[[  2.5   2.4   5.3]
 [ 12.2 -54.0  18.0]
 [  9.3  -0.7  14.7]
 [ 14.6 -26.5  -5.6]
 [ 57.6 -37.6  46.0]]
->
[  5.3 -54.0   9.3]

[[-49.0  -3.2 -35.8 -67.5 -23.6]
 [ 22.3  28.9   7.8  25.0  -9.3]
 [ 19.1 -59.6 -32.1 -43.7 -64.0]
 [-26.7 -56.1  39.9  57.2  17.0]]
->
[-23.6  25.0 -32.1 -56.1]

[[-24.2  65.3]
 [-14.7  15.5]
 [-12.5  11.7]]
->
[ 65.3 -14.7]

[[ -2.4  61.8]
 [-47.5  50.6]
 [-29.8  37.9]
 [-49.1  16.2]
 [-29.8  37.9]]
->
[ 61.8 -47.5]

[[-30.3 -53.8 -67.0]
 [ 10.2 -35.0  24.3]]
->
[-67.0 -35.0]

[[-59.6   8.8  62.4]
 [-14.7 -34.3  15.8]
 [-10.5 -19.2 -54.3]
 [  7.7 -15.4 -48.6]
 [ 47.8 -60.4   6.6]]
->
[ 62.4 -34.3 -10.5]

[[ 16.2 -21.2]
 [-25.5  -9.0]
 [ -0.3  53.8]]
->
[-21.2 -25.5]
---
[[  7.9  45.5 -20.2]
 [ -1.0  29.0  73.3]]
->
[-20.2  29.0]

[[-44.3  23.2  65.8   0.0 -22.7]
 [-30.2  27.9 -53.9 -37.5 -37.9]]
->
[-22.7 -37.5]

[[61.2 13.5  3.5]
 [ 2.9  2.6 -0.5]
 [ 2.1  2.3  1.4]
 [33.0 -7.1 -1.4]
 [15.0  3.1  4.4]]
->
[3.5 2.6 2.1]

[[ 10.1 -57.9  37.5]
 [ 34.4  50.9 -22.4]]
->
[37.5 50.9]

[[ 14.1 -31.0   8.9  31.3  47.2]
 [ -3.3 -36.2  20.9  25.5  66.9]
 [-57.0  16.1  19.1 -33.9   9.0]]
->
[47.2 25.5 19.1]

[[  2.2  30.1  14.7  48.1  13.6]
 [  3.3  29.1  16.0  19.7  59.5]
 [ -6.2  -8.7  -3.4 -13.1  -7.4]]
->
[13.6 19.7 -3.4]
---
[[ -7.3 -18.5   4.6 -65.1  43.5   0.3  -0.5  -4.9 -19.4 -22.9 -23.3 -15.4
   11.3  49.9 -25.3  -7.2]
 [  8.4  12.3  -0.7 -35.9  -9.1   7.9  11.7   1.9  22.8 -37.7 -12.9   8.5
  -11.7 -20.4  -5.3  -8.0]
 [-15.4  -8.1  -8.1  23.2   4.2  -5.5 -11.8  -9.4 -33.9 -71.2   7.3   1.9
    5.0  15.1 -40.2   2.2]
 [-27.5 -10.3  -9.6   3.8   5.0  26.3 -25.8 -18.6 -31.1  37.1   1.3  -6.3
    4.9   8.3  -6.9 -15.5]
 [ -8.4  -7.6  -3.2   2.9   0.3  -3.7 -12.7  -2.1 -18.4 -60.1  11.3   2.4
   -4.2  22.0 -16.4   2.2]]
->
[[  8.4  12.3  -0.7 -35.9  -9.1   7.9  11.7   1.9  22.8 -37.7 -12.9   8.5
  -11.7 -20.4  -5.3  -8.0]
 [ -8.4  -7.6  -3.2   2.9   0.3  -3.7 -12.7  -2.1 -18.4 -60.1  11.3   2.4
   -4.2  22.0 -16.4   2.2]
 [-15.4  -8.1  -8.1  23.2   4.2  -5.5 -11.8  -9.4 -33.9 -71.2   7.3   1.9
    5.0  15.1 -40.2   2.2]
 [-27.5 -10.3  -9.6   3.8   5.0  26.3 -25.8 -18.6 -31.1  37.1   1.3  -6.3
    4.9   8.3  -6.9 -15.5]
 [ -7.3 -18.5   4.6 -65.1  43.5   0.3  -0.5  -4.9 -19.4 -22.9 -23.3 -15.4
   11.3  49.9 -25.3  -7.2]]

[[ 27.6 -50.6 -20.7 -13.9  28.9   6.8  21.3  45.1 -18.9  22.1 -53.2]
 [  4.1  16.8 -56.5 -53.8  53.7   9.3 -33.2 -42.3  11.4  37.9  37.3]
 [ -4.5  15.6  48.6 -18.7  39.3   0.0 -42.4  60.6 -22.9 -43.0  22.4]
 [ 20.9 -56.6  63.9  43.9  16.9  -3.4  62.4  18.4  42.6  16.2  39.3]
 [-28.4 -34.0   2.8 -40.9  18.7  41.8 -66.5  40.8  28.5  37.0  -7.1]
 [ 46.4 -38.2  64.2  34.5  27.6  -7.6 -44.8  -3.1 -30.0  44.3  48.4]
 [ 61.8  -9.3   2.9 -64.8 -26.2  15.7  47.5  -9.0  37.5 -30.8  -5.2]]
->
[[  4.1  16.8 -56.5 -53.8  53.7   9.3 -33.2 -42.3  11.4  37.9  37.3]
 [ -4.5  15.6  48.6 -18.7  39.3   0.0 -42.4  60.6 -22.9 -43.0  22.4]
 [ 61.8  -9.3   2.9 -64.8 -26.2  15.7  47.5  -9.0  37.5 -30.8  -5.2]
 [-28.4 -34.0   2.8 -40.9  18.7  41.8 -66.5  40.8  28.5  37.0  -7.1]
 [ 46.4 -38.2  64.2  34.5  27.6  -7.6 -44.8  -3.1 -30.0  44.3  48.4]
 [ 27.6 -50.6 -20.7 -13.9  28.9   6.8  21.3  45.1 -18.9  22.1 -53.2]
 [ 20.9 -56.6  63.9  43.9  16.9  -3.4  62.4  18.4  42.6  16.2  39.3]]

[[-15.8 -15.8 -22.9  11.4]
 [ 23.6  23.6 -43.6 -35.9]
 [-57.4 -57.4 -29.5  19.5]
 [-12.0 -12.0 -46.2 -21.3]
 [ 36.4  36.4  -0.8 -18.0]
 [ 24.8  24.8  44.1  28.4]
 [-10.7 -10.7 -49.8 -21.7]
 [-20.6 -20.6 -46.2 -14.0]
 [ 52.4  52.4  31.3  -3.6]
 [ 19.3  19.3 -49.6 -36.3]]
->
[[ 52.4  52.4  31.3  -3.6]
 [ 36.4  36.4  -0.8 -18.0]
 [ 24.8  24.8  44.1  28.4]
 [ 23.6  23.6 -43.6 -35.9]
 [ 19.3  19.3 -49.6 -36.3]
 [-10.7 -10.7 -49.8 -21.7]
 [-12.0 -12.0 -46.2 -21.3]
 [-15.8 -15.8 -22.9  11.4]
 [-20.6 -20.6 -46.2 -14.0]
 [-57.4 -57.4 -29.5  19.5]]

[[ 14.4  18.0  52.8  52.0  -0.8]
 [  6.6  16.8  35.0   4.4  39.7]
 [-54.7  26.7   4.4  19.6  10.4]
 [-27.4 -30.0  64.2 -10.3 -19.0]]
->
[[-54.7  26.7   4.4  19.6  10.4]
 [ 14.4  18.0  52.8  52.0  -0.8]
 [  6.6  16.8  35.0   4.4  39.7]
 [-27.4 -30.0  64.2 -10.3 -19.0]]

[[ 53.5 -14.7 -43.5   9.9 -10.8  -9.4   7.4 -44.7  28.7 -37.6 -39.7  -7.8
   15.3]
 [-53.5  -8.0  12.0   5.1  -5.1 -28.1   6.0 -25.7 -24.6  -2.9  -1.9  -4.7
   42.0]
 [ -4.8  28.4  42.0 -56.5  29.5 -30.4 -16.4   7.4  12.7  54.0  54.2  -3.0
  -30.0]
 [-14.0  -5.8  -3.9 -47.3  -1.7  11.0 -26.6  56.6  -3.9  -4.6  -2.5   7.9
  -71.2]
 [ -7.1  -2.9  -1.1 -65.8  -5.5  17.1   7.9  26.2 -11.7  -0.6  -1.2  -1.9
   10.3]]
->
[[ -4.8  28.4  42.0 -56.5  29.5 -30.4 -16.4   7.4  12.7  54.0  54.2  -3.0
  -30.0]
 [ -7.1  -2.9  -1.1 -65.8  -5.5  17.1   7.9  26.2 -11.7  -0.6  -1.2  -1.9
   10.3]
 [-14.0  -5.8  -3.9 -47.3  -1.7  11.0 -26.6  56.6  -3.9  -4.6  -2.5   7.9
  -71.2]
 [-53.5  -8.0  12.0   5.1  -5.1 -28.1   6.0 -25.7 -24.6  -2.9  -1.9  -4.7
   42.0]
 [ 53.5 -14.7 -43.5   9.9 -10.8  -9.4   7.4 -44.7  28.7 -37.6 -39.7  -7.8
   15.3]]

[[-44.6 -37.4 -63.8  33.7  56.8 -33.9 -10.7 -26.1  -1.6  17.9]
 [-30.6  -9.7 -47.9  37.2  56.2   0.0  -6.1 -32.6   8.1  22.7]
 [-30.2 -12.0   0.0  36.2   0.0 -33.8  -6.2 -30.8   7.2  21.1]
 [  0.0  12.8 -38.5   0.0  60.6 -39.6  -2.3 -41.0  16.8  28.0]
 [-33.9 -32.9 -46.6  19.8  36.8 -20.9  -8.8   0.0  -4.6   0.0]
 [-21.3   9.8 -38.2  42.3  57.1 -37.9  -2.9 -38.4   0.0  26.2]]
->
[[  0.0  12.8 -38.5   0.0  60.6 -39.6  -2.3 -41.0  16.8  28.0]
 [-21.3   9.8 -38.2  42.3  57.1 -37.9  -2.9 -38.4   0.0  26.2]
 [-30.6  -9.7 -47.9  37.2  56.2   0.0  -6.1 -32.6   8.1  22.7]
 [-30.2 -12.0   0.0  36.2   0.0 -33.8  -6.2 -30.8   7.2  21.1]
 [-33.9 -32.9 -46.6  19.8  36.8 -20.9  -8.8   0.0  -4.6   0.0]
 [-44.6 -37.4 -63.8  33.7  56.8 -33.9 -10.7 -26.1  -1.6  17.9]]
